Each path is a new rotation, seen through one point. The rows after it are directions, each followed by how far the rotation turns it, in degrees a step (0 if it stays put).
Each turn is a multiple of 5 degrees from 10 to 175, or 0.
Each row of a path follows its step; steps can be skipped.
path 1
step 0: [ -4  11  15  18  33  -1  -9 -18  15 -11  18 -26 -13  -1   1  -2   7  -2
  18  -4  22 -10  32 -18  -8 -17  -3 -13  -6  10  16  -6 -17   6   1  19
 -12  17   4  20   7  19 -20  24   8  -6  24   6  14 -27 -14   7  -6   6
  23]
step 1: [ -1   6  -2 -23   2 -13 -12 -13  -4   7 -10 -25  16  -5  13  11  11 -11
 -38  14   2 -24  -3  25 -17 -14  10  13   2  -3 -33 -11  -4  28  11   2
  12 -15 -32 -34  -4  -7 -25  -5  -4   0   5  -6   8 -11 -14   5 -15  -9
   8]
step 2: [ -8  -4   1  -6   2  -5  17 -24  10 -13 -10   0 -21  22 -10  18   7 -19
   4  -7  -4   0  -9 -11  15  30  20   0  17  50  13   7  -2  13  -3 -27
   3 -10  -9  -4 -25   3  30 -22  25  -9   4  11  -2  -8  -4   9 -16  -5
  -6]
step 3: [ -1   1   5 -15  -4 -21  16 -35  27 -30   7  13  10   1 -36 -18  -1  26
  -9  21  -3  -5  26 -15 -14  -7  13   1  15  -1  -1   3 -13 -11  -5   0
 -10  -6  -8  16  25  13  -9  -7 -20   7 -17  -4 -22   2   1 -28   8  12
   8]
step 4: [  3  15  -5  10  -4  -3   1  25   2 -26 -13 -12   7   6  18 -12   4 -25
  -2  14  26  -8 -10  -5  13  -3  15 -15   2 -12 -38 -14   7  -9  21  13
  10 -21   9  10   0  37  13 -23   0   0 -30 -18  10  11   6   7   2 -25
   9]
step 6: [-13   1   3  11   0  -2  -7 -26  -7   4   5   6  14  10  -9  13  22 -19
  10   7  -5   7 -21  -7 -11 -16  12  20  14 -30   3  11  20   5  -9  -1
  -5  -5  -5  17  43  -2 -39  -5  32 -22  11 -27   0 -16 -10 -13   0  -7
   6]
step 7: [  8  14  -5  -9  22  14 -10  -8  -4  21 -13  -6   6   1   7   8  -2  -2
  -6  -7  20  13 -16   4  -7   9  22  12  20  18  -7   2 -30 -15  22 -10
  13   1  31 -23   8  17 -21 -29   7  -3  -8  13  14  41 -10  11  -8  18
 -17]
step 8: [-14  21  16   7 -22 -16   5   7  -8   6  22  -5 -20   5  10  -5 -12   8
 -11  -1  25  -3  34 -11  -5 -31  11  32   3  20  19  26  13 -10  -4 -29
  -9 -19  -4   3   5   2  26   4   8   7  11   9  13   7   7 -27  -7   3
 -12]
step 9: [-12  -9   9   1   3   6   3  38   6 -27  16  27  -1   6   2  39  -1   0
  23  17  16 -16  -4  14  -5 -14  -3   4 -10   9 -39  -5 -20  -1 -12  -7
 -11  -4 -26  24   6   0 -33 -10  -5  -9 -16   6  -5   1  -7  -4   3  12
   4]
step 10: [ 14   3   2 -11   0  10  -5 -16 -18 -12 -23 -17 -28  -8  -8   9 -42 -32
   2   2  15   4  -2 -27 -27  17 -10  11 -27  10 -10 -11   6 -22 -10   4
  13 -21  10  -3 -17 -17  -4  -1  -7  -1 -13 -25   9   5 -18  12   9   1
   2]
step 11: [-22   8 -12   6  14  -1  -1  -7  27 -11   6 -38   5  -5 -18   7   4 -17
  -2   4  -2  26  26 -10  18 -15  24  19   0  -6   0  -3   7  -9   1 -14
  -2  36  -7  33  -4 -13  -8  23  -4  16  26   9  -7   1 -20  10  -9 -16
  -4]
Directions:
[-2 -4 -5  4 -3 -3  3  0 -5  3  1  0 -3 -3 -3 -8  1  3  4  1  2 -9  3  0
 -4 -1 12 -1  0 -1  2  2  2 -4 -4  0  2  8  0  7  3 -6  3 -2  0  0  5  6
 -3 -5 -6 -2 -2  4  8] : 130
[ -6   1  -7  -1   4   5  -3   0  -8   2   1  -4   0   6   6  -3   1   5
   1  -1   5   2   1  -1   2   4   0  -6   1 -10   0   1   2   2  -9   2
   0  -1   3   0   4   3  -1  -4   5   0   0  -2  -5   2   6  -8  -3   4
  -9] : 40
[-5  2 -7  3  3 -3 -6 -8  3 -1  4 -3 -6  1 -2  1 -3 -1 -1  4 -8 -4  0  4
  0 -6 -3 -2  0  1  6 -2  5 -5 -4 -4  3 -2  2 -2  1  4  2 10 -4  0 -3  1
  7 -1 -1 -8  5  7 -1] : 140
[  4  -3  -1  -1   1  -7 -11   0   1   2  -5  -1  -5  -2   3  -1  -4  -1
  -4   6   9  -4  -3   4  -1   7   2   0  -2   0  -5   2   1  -6   6   3
   1   1   4  -7   7   1  -2   6   2  -2  -7  -1  -8  -4  -1   5   1   0
  -1] : 120
[-1 -1  4  4  2  3 -4  2  4  3 -1  1 -3  2 -3  6  4  3 -8 -8  2 -5  1  4
 -4  0  1  9  6  4  8  1  1  6 -3  5  3  0  0 -9  3  4 -1 -5 -1 -4  2  7
  1  0  0 -5 -7  0  2] : 60
path 2
step 0: [ 15  27   0   1  11 -19   3 -17  -3 -17 -10 -23   6   2   9 -15 -23   1
  -2 -11   6   4   9 -11  -7  -4  -5  -4  20   1 -18  14  13  -8 -25  -1
 -15   7 -15   0  -4  -4  -6  -6  -7 -47 -13   4  31  -8  12 -33  28  19
   2]
step 1: [ 28   3  14  12  18 -23  -9  -1 -31  -2 -18 -11  -2   2  27   9  26 -13
  -5 -34 -21   2  -7 -13   4   1  13   8  14  10 -25   0  -7   1 -16  11
  14  -8  15 -13   3  20  13  12  29 -17  24   6   0   3  -7 -11   9  -6
   0]
step 2: [ 16   4  22  20  10 -23  27 -12   6  11 -11  -2  25 -22  -6 -30   4 -37
  -7 -10  20   4   6  -9  11   6 -16  -5  29  11  -5   0   1   6   6 -13
  16 -16 -11 -28   5  -1  -5   1 -14 -21  20 -18  -4  -2   2  14   1  14
 -12]
step 3: [ 22 -21  -2 -20  30   0  13   5  -4  19   0  25 -13 -15  29  -5  -9 -21
  12 -12 -13  -4  -1  -3 -10  15  -4  12  30 -21  -2  -2  13 -14  -9   1
   5  -8   0 -25   8  12 -11 -19  12  -5 -11 -12 -25  34   5   3  -8 -15
 -13]
step 4: [-24   9 -25 -15   6   2  -3  -2  13  -2  -4  10   1 -40   1   7  -6   3
 -17  -4   5   0  11  11   9  11 -13 -33  18  24 -10 -10   5 -29 -11 -14
  14 -19  -6 -35  19   6   3   9   8   2   5   5   1   0  16  16 -18 -10
 -24]
step 5: [ 15  -4 -16 -11   8   2   7   7   7   0 -13   4 -18 -26   2   1  -8   1
 -14  16  18   2   6  34 -11  10  -1   0  10 -15 -41   6 -16   9 -32 -25
  26 -12  10  16  -7 -10  -4 -17  -3   1 -34  -3  -5  -4   8 -17   0 -23
  -6]
step 6: [ 11   6  10  -7   6   4   3  -1  10   2   6 -16 -26 -31  18  19   9 -13
  19   7 -15   7 -23   6 -11 -12   4 -35 -16  27 -13   2  -7  13   6 -27
  19   4   3   3  22   9  14  16  -5   2 -25  34   5  -5   4  -2 -12   6
  -6]
step 7: [  6  17   9 -18  20 -17  -7   0  31  13   7 -45 -23 -15  13 -22   6   0
  -5  -8  21   7  -7 -10  -4   5   0  -2 -17   8  -5 -16   0  14   0 -17
  -3  11   9  -4 -24 -27  -8 -35  -8   4  -2  -5  16  -9  -3 -22   2   1
 -13]
step 8: [  6  17  16 -26   3 -26 -12  -8  -8   9   2 -25  -1  11   9 -24  -1 -18
  25  -5 -29 -22 -28  15   2 -18  22   5 -17   6   4   4   8 -23 -22 -14
   0  -2 -13   4 -16  10 -14  -1  13 -15   3  26  -5   4   8 -13  -6  -6
 -15]
step 9: [-24  15  17   9  26 -18  -2 -18  24  15 -21  10 -12  -2 -12  -8   6  15
  -7 -19   2   0 -17  11   4 -19   3  -4   7  20  -7   8  16  21 -17  -8
 -11 -13  -9 -14  -8  12 -16 -13   7 -20  38   4  21   9  -2 -11  32  -5
  -4]
step 11: [  9   2   3   5  41 -26   1  -6 -12 -16 -20  16   6   3  11  19  -4  -6
  -8   8  -8   8   6 -13  -4  26  -6 -16  11  24 -24   4   3   7  -2  -4
   3  30 -13 -39  12   7   6  23   3 -17  23  -3  -9   7 -12 -15   7  -4
 -20]
Directions:
[-1  0 -1 -7  1  7  8 -4 12  0  3 -2 -1  1  5  4 -1  4  0 -3  5 -1 -1 -4
  3  2 -1  0 -1 -2 -1  6 -3 -1 -2 -2 10 -7 -1  5  0 -1  4  4  3  5  1 -2
 -8  1  5 -2 -7  2 -2] : 35
[-1  6 -6  7 -1 -3 -9  0  1 -2  8 -4 -2 -3  5 -1  1  6 -3 -1 -3  0  0 -6
  0  1  0  3  7  6  1 -2  0 -6  1  7  3  1  7 -6 -6 -2  1 -1  2  4  1 -1
  1 -4  3 -5 -8 -5  3] : 115
[ -1  -7  -1  -2  -4   2  -3  -4   6  -3  -4  -2  -4  -3  -1  -4   1   6
  -2   5  -4   2   3   5   6  -3  -1   0  -1  -6  -2   3   2 -10  -1   7
   1  -2 -10  -4  -6   2   7  -5   6  -6  -1   4   5   3   0   2   2  -1
   1] : 80
[-5  0 -6 -5 -2 -6  2 -2 -5 -5 -2  3 -2  0  3  6  0 -4 -3  2  3  6 -8  2
 -1 -2 -9 -2 -7  0  0 -2  6  0 -5  0  6  4  0 -1 -2  1  6 -4 -7  1 -5 -7
 -1 -1  1  7 -4 -3  8] : 45
[ 6 -1  6  2 -1  2 -5  6 -1  3  0 -1 -3  3  4 -7  4 -4 -2 -5 -1  3 -3 -2
  1  2  2 -1 -3  0  2  2 -5  7  1  1  5  6 -9 -7 -3 -4  4 -3  0 -1 -2 -1
 -4 -6 -5  3 -9  9  0] : 70
